In the rows, zero is written as 128.
The rows of M fall into a few groups, which share some directions, and each row is roughly a mix of its group's hidden directions.
M, 124 rows:
[[157  97 130 136 178 130 153 159 168 129]
 [119 126  91 170 146 128 137 130 108 189]
 [ 89 137  99  91  92 127 126 104 168 146]
 [161 110 135  98 148 144 174 174 113 116]
 [ 85 137  87  79 114 137 130 115 104 153]
 [152 142 110 124 176 145 148 169 139 170]
 [119 184 149 131 103 134 111  99  84 114]
 [124 122 105 112 159 105 145 184 128 171]
 [161  99 120 108 174 108 154 167 150 122]
 [116 126 118  95 114 111 121 159 127 197]
 [138 111 101 136 119 130 140  97  89  67]
 [153 118 149 138 161 101 149 192 120 128]
 [128 114 138 104 126  86 124 166  90 174]
 [154 109 165 109  94 132  84 120  94 150]
 [106 116 154 121 147 138 130 132 176 187]
 [122 129 120 147 106 137  92 100  65 150]
 [117 121  84 132 137 118 123  80  92  87]
 [ 94 168 112 138 128 150 136 102 156  78]
 [100 158 123 130 104 164 121  78 158 153]
 [107 124 124  88 132 150 159 100 179 101]
 [143 147 100 147 121 169  95  79 101 127]
 [153 118 126  88 100 175 126 111  83 129]
 [178 151 113 166 128 120 121 139  75 125]
 [108 112 116 100 130  74 112 164 110 163]
 [167 107 148 129 135 120 119 164  71 152]
 [104 178  91 110 124 139 102 145 162 104]
 [141 148 132 112 176 129 168 148 177 123]
 [108 115 127 123  80 128  98  74  98 128]
 [123 127 104 167 135 139 132 108 136  58]
 [126  85 121 105 151 124 157 157 182 123]
 [ 84 153 126 110  97 140 101  83 142 101]
 [146  96 161  84 134 101 128 147 141  84]
 [132 114 114 142  79 129  95  85  87 123]
 [145  94 139 125 163 106 145 162 127 181]
 [130 121 147  73 101 124 153 140 133  77]
 [ 95 121 105 135 140 125 136  99 198 130]
 [ 94 154 121 131 101 139  91  93 105 169]
 [157 107 167 107 156 127 148 168 152 160]
 [137 129 126 162  93 114  86 126  97 175]
 [156 119 110 111 126  97 113 141  66 160]
 [138 115 141 107 163 156 150 139 192 129]
 [ 74 137  85 107 123 122 128 110  86 139]
 [120 120 132 109 144 191 133  97 167 108]
 [185 138 166 115 137 161 157 151 124 122]
 [136 149 106 142 149 174 127  99 181 112]
 [158 114 154 164 117 139 111 101 178 101]
 [103 151 171  99 137 153 139 122 178 150]
 [ 95 140 102 128 102 145 120  67 159 125]
 [138 101 125 143 112  94 117 136  62 104]
 [157 140 138 104 155 157 141 140 168  78]
 [116 140 146 124 121 166 124  91 177  87]
 [109 126  92 153 130  92 117 169 121 175]
 [172 123 134 158 101 131  85 127  83 140]
 [ 99 126  98 128  96 142 109  78  88 112]
 [ 90 124  88 135 107 112  99  76 125 111]
 [107 137 124 101 125 176 129 100 185 131]
 [160 123 154 141 150 109 125 186  93 142]
 [125 146  79 124  97 133 101  85  93 115]
 [ 94 150 104 117 117 109 108 133  94 185]
 [133 167  86 118 122 132 122 116  66 115]
 [141 108 134 133 153 107 137 187 153 170]
 [143 118 137 143 159 123 137 172 185 153]
 [167 118 162 118 119 134 121 166  85 163]
 [ 79 154  96 117 110 153 126  82 126 144]
 [123 129 141 109 114 134  77 123  64 136]
 [174 146 134 147 153 148 116 122 176 163]
 [161 109 151 146 153  97 151 174 159 118]
 [118  91 111 130 170 127 157 170 138  91]
 [162 116 135 125  93 157  90  83 126 102]
 [140 125 141 120 175 186 149 115 150 104]
 [134 109 111 133 164  90 160 176 116 101]
 [ 80 154 120 111  95 109  96 129 114 168]
 [ 90 148 125 103  91 102  98 124  91 158]
 [152  63 130 145 143 121 141 119 118  84]
 [169 134 169 161 154 119 144 153 145  94]
 [170 112 135 151 156 106 154 178 135 107]
 [113  92  81 145 114 136 129  91 159  96]
 [156 104 114  84 139 120 162 179 118 117]
 [ 94 126 108 135 101 119 118  71 171 130]
 [121 119 118 116 107 119  91 124  57 146]
 [ 95 136 113  77 103 126 128 135 158 174]
 [101 151 129 136  94 143  90  82 123 164]
 [ 74 155 123  99  95 111  89 126 140 138]
 [173  77 140 143 142 135 112 125  91 102]
 [ 69 177 113 106 111 132 147 124 141 140]
 [ 84 158  97 129 118 147 109  77 114 141]
 [165 105 136 179 139 113 123 126 114  78]
 [108 102 153  78 119 109 139 163 137 167]
 [ 95 147 106 150 129 143 122 137  61 147]
 [ 86 154 103 127 115 139 110  84 102 165]
 [142 102 145 113 159 121 137 164 188 110]
 [145 136 158  76 128 114 156 177 143 128]
 [177  84 127 139 130  93 133 161 109 105]
 [118 170 123 126 134 145 152 123 117  59]
 [170  94 133 142 163 127 154 151 157  93]
 [139 148 114 148 102 107 102 115  63 144]
 [144 126 109 165 116 107 113 151  70 159]
 [156  97 121 139 110  98 100 131  68 133]
 [126 100 112 166 134  62 137 147 146 128]
 [137 110 117 106 163 128 163 179 166 122]
 [ 91 141 129 120  86 133 108  69 127 112]
 [143 122  94 102 168 176 127 132 152 161]
 [144  87 148 131 119  91 118 164  84 151]
 [136 106 124 106 103 131 139 114  83  69]
 [140 100 133 150 138 120 132 143 183  75]
 [110 173 145 110  86 147 113 108  95 156]
 [ 82 158 115 102 114 165 128  87 130 151]
 [ 85 112 154 113 133 153 150 145 184 120]
 [118 159 116 122 112 172 119 119  77 165]
 [145 176 128 143 172 174 137 116 129 153]
 [134 101 125 149  87 135  80 105  86 138]
 [123 130 118 143 107 160 108  75 103  84]
 [152 130 141 140 122 124 116 118  48 118]
 [133 117 129 114 150 125 161 161 192 103]
 [ 92 156  77 131 135 140 114  90 103 150]
 [103 130 127 110 149 141 153 149 196 107]
 [121 140 156  85 109 176  98  94 119 131]
 [127 171 131 101 109 120 120 122  68 157]
 [119 144 138 109  82 121 100 111  98 180]
 [112  77  97 146 142 153 135 124 157  86]
 [ 81 109  82  84 114 140 127 137 108 138]
 [119 142 129 131  80 125  92  85  91 148]
 [ 85 131  84 142 131 155 130  89 138  93]
 [139 138 127 154 174 113 160 172 156 104]]

In each list below, three rows fit none of the groups, and each other row fits one group, some only roughly. Which are they? Name them in the order they come.
  z_938: [136 125 130 123  88 129  94 109  69 159]
  z_831: [ 93 173 135  92 125 142 119 133 106 176]
  z_169: [ 72 145 120 142 138 149 130  96 165  97]
  z_274: [149 147  94 148 150  97 153 164  91 153]
  z_353: [150 158 153 139 103 124  80 140  81 115]
  z_888: [ 97 141 148  93  81 132 101 103 105 154]
  z_774: [135 150 145 108 151 153 133 170 181 154]
  z_95: [154 108 177 138 153 158 139 105 150  91]
  z_904: [152 115 108 148 159 157 163 128 131  73]
  z_970: [148 124 129 167 153 123 146 141 190 101]
  z_963: [ 76 166 130  92 117 148 135 119 167 129]
  z_414: [146  78 123 126 136 108 120 150  68 115]
  z_601: [166 118 133 152 133  92 124 136  73  96]
	z_274 z_353 z_904
  z_623: [139 123 165 148 147 109 148 156 187 146]
  z_287: [118 115 147  91 134 160 141 113 148  67]
  z_415: [125 111 134 114 118 105 119 160  68 169]
  z_647: [ 93 166  96 115 124 158 127  80 149 137]
  z_429: [135 129 117 126  82 158 100  81  96 148]
  z_87: [133 134 139 113 121 104 121 193 136 175]
  z_23: [123 131 120 102 131 154 149 134 201 110]
  z_695: [155 120 147 104 132 105 150 181 171 143]
  z_980: [106 129  90 149 112 125 113  82 118  78]
  z_56: [166 109 192 150 126 118 126 122 136  96]
  z_499: [168 103 102 143 162 103 149 166 100 130]
  z_583: [ 92 160 104 108 133 171 133  87 146 106]
	z_287 z_647 z_23
  z_795: [135 108 132 139 146 114 138 141 207 136]
  z_780: [ 74 144 115 116 105 128 134  96 143 176]
  z_449: [140 137 175 111 108 119  86 120 118 177]
  z_500: [164 130 136 161 172 123 146 172 157 118]
  z_694: [147 120 111 184 168 118 140 153 120  92]
  z_370: [162 109 160 145 129  90 113 170 103 154]
  z_40: [108 172 117 139 124 157 106  81  94 149]
  z_917: [ 74 131 112 116 103 105  98  91 111 152]
  z_494: [147 139 123 106 108 111 103 130 103 196]
  z_928: [119  71  97 132 110 109 128 123  81 108]
  z_745: [123 117 109 118 132 103 125 158  54 133]
	z_449 z_40 z_928
  z_765: [121 142 104 164  91 133 101  90 110 168]
  z_604: [ 83 148 112  96 139 144 141 130 183 148]
  z_132: [158 134 150  95 164 140 166 167 153 126]
  z_559: [103 183 118 104 121 164 117 105 124 164]
  z_574: [137  95 181 114 116 122 117 146  89 165]
  z_350: [103 178 123 139 122 173 123  89 152 142]
  z_602: [112 140 103 115 152 105 182 149 169 110]
  z_439: [145 134 150 169 101 127 106  88  85 151]
  z_71: [137  96 133 143 129  71 119 167  97 149]
  z_198: [108 128 124 100  72 130 109  82 102 121]
  z_340: [ 94 164  94 109 112 133 106  92  88 132]
	z_132 z_602 z_439
  z_8: [159 118 143 131 112 100  96 140  63 124]
  z_120: [115 116 106 105 104 143  94  83  89 100]
  z_987: [137 134 150 136 149 172 146 131 192 139]
  z_432: [148 114 135 138 161 109 173 171 164 111]
  z_900: [111 155 152 119 105 154 102 111 109 186]
  z_423: [115 118 127  85  95  95  98 137 114 175]
  z_283: [163 104 130 149 106 124 113 111  69  98]
  z_926: [125 172 128 117 116 159 116 101 173 167]
  z_502: [134  99 120 116 120  89 121 156  64 134]
  z_897: [193 115 157 134 145 127 137 165 111 146]
	z_8 z_423 z_897
  z_534: [127 139 157 141  86  89 102 133 100 169]
  z_422: [ 87 155 132  86 105 134 114 115 112 176]
  z_268: [ 98 139 132 138 124 173  91  79 142 150]
  z_34: [145 160 109 147 156 152 140  96 114  74]
  z_781: [ 92 130 123 107 108 112 136 136 174 182]
  z_557: [ 84 170 116 145 145 150 132 100 167 110]
  z_178: [107 131 115 159 126  77 108 150  92 165]
  z_240: [154 138 146 163 130 125 102 128  65 153]
  z_387: [ 88 131 101 106 135 134 149 113 188 108]
  z_873: [136 125 121 180 151  99 112 135  76 149]
	z_268 z_781 z_873
  z_410: [ 76 152  95  86 130 154 124 107 144 142]
  z_629: [ 94 158 102 131 142 167 122  94 173 129]
  z_355: [108 130 134 129 157 136 159 158 195 129]
  z_437: [138 102 131 163 129  71 127 177 124 128]
  z_598: [119 131 128 112  90 148  82  80  97 129]
  z_39: [161 131 123 100 151 155 176 154 164 116]
  z_535: [164 141 160 101 143 141 144 184 142 150]
  z_755: [162 111 135 150 117  98 104 124  65 125]
  z_53: [142 124 133 118 120  83 123 164 100 183]
  z_739: [149 118 156 126 122 175 128 115 175  87]
  z_944: [117 142 148 104 154 157 159 124 188 113]
	z_410 z_39 z_739
  z_634: [184 116 138 167 150 116 141 157 108 101]
  z_974: [134 100 128  92 145  90 146 179 137 155]
  z_819: [108 142 105 111 104  93 111 136  69 150]
  z_276: [148 165 135 132  98 150  96 102  78 144]
  z_271: [ 94 145 118 120 118 167 124 127 179 171]
  z_657: [139 129 152 122  99 168 119  66 149 121]
  z_976: [155 130 137 126 153 166 147 119 176  83]
  z_701: [ 85 151  97 115 132 152 149  89 163 109]
  z_968: [169 129 156 106 159 145 155 171 150 147]
  z_528: [ 79 103 110  96 127  99 151 135 171 135]
  z_216: [133 100 107  95 114 103 126 118  71  94]
	z_276 z_657 z_528
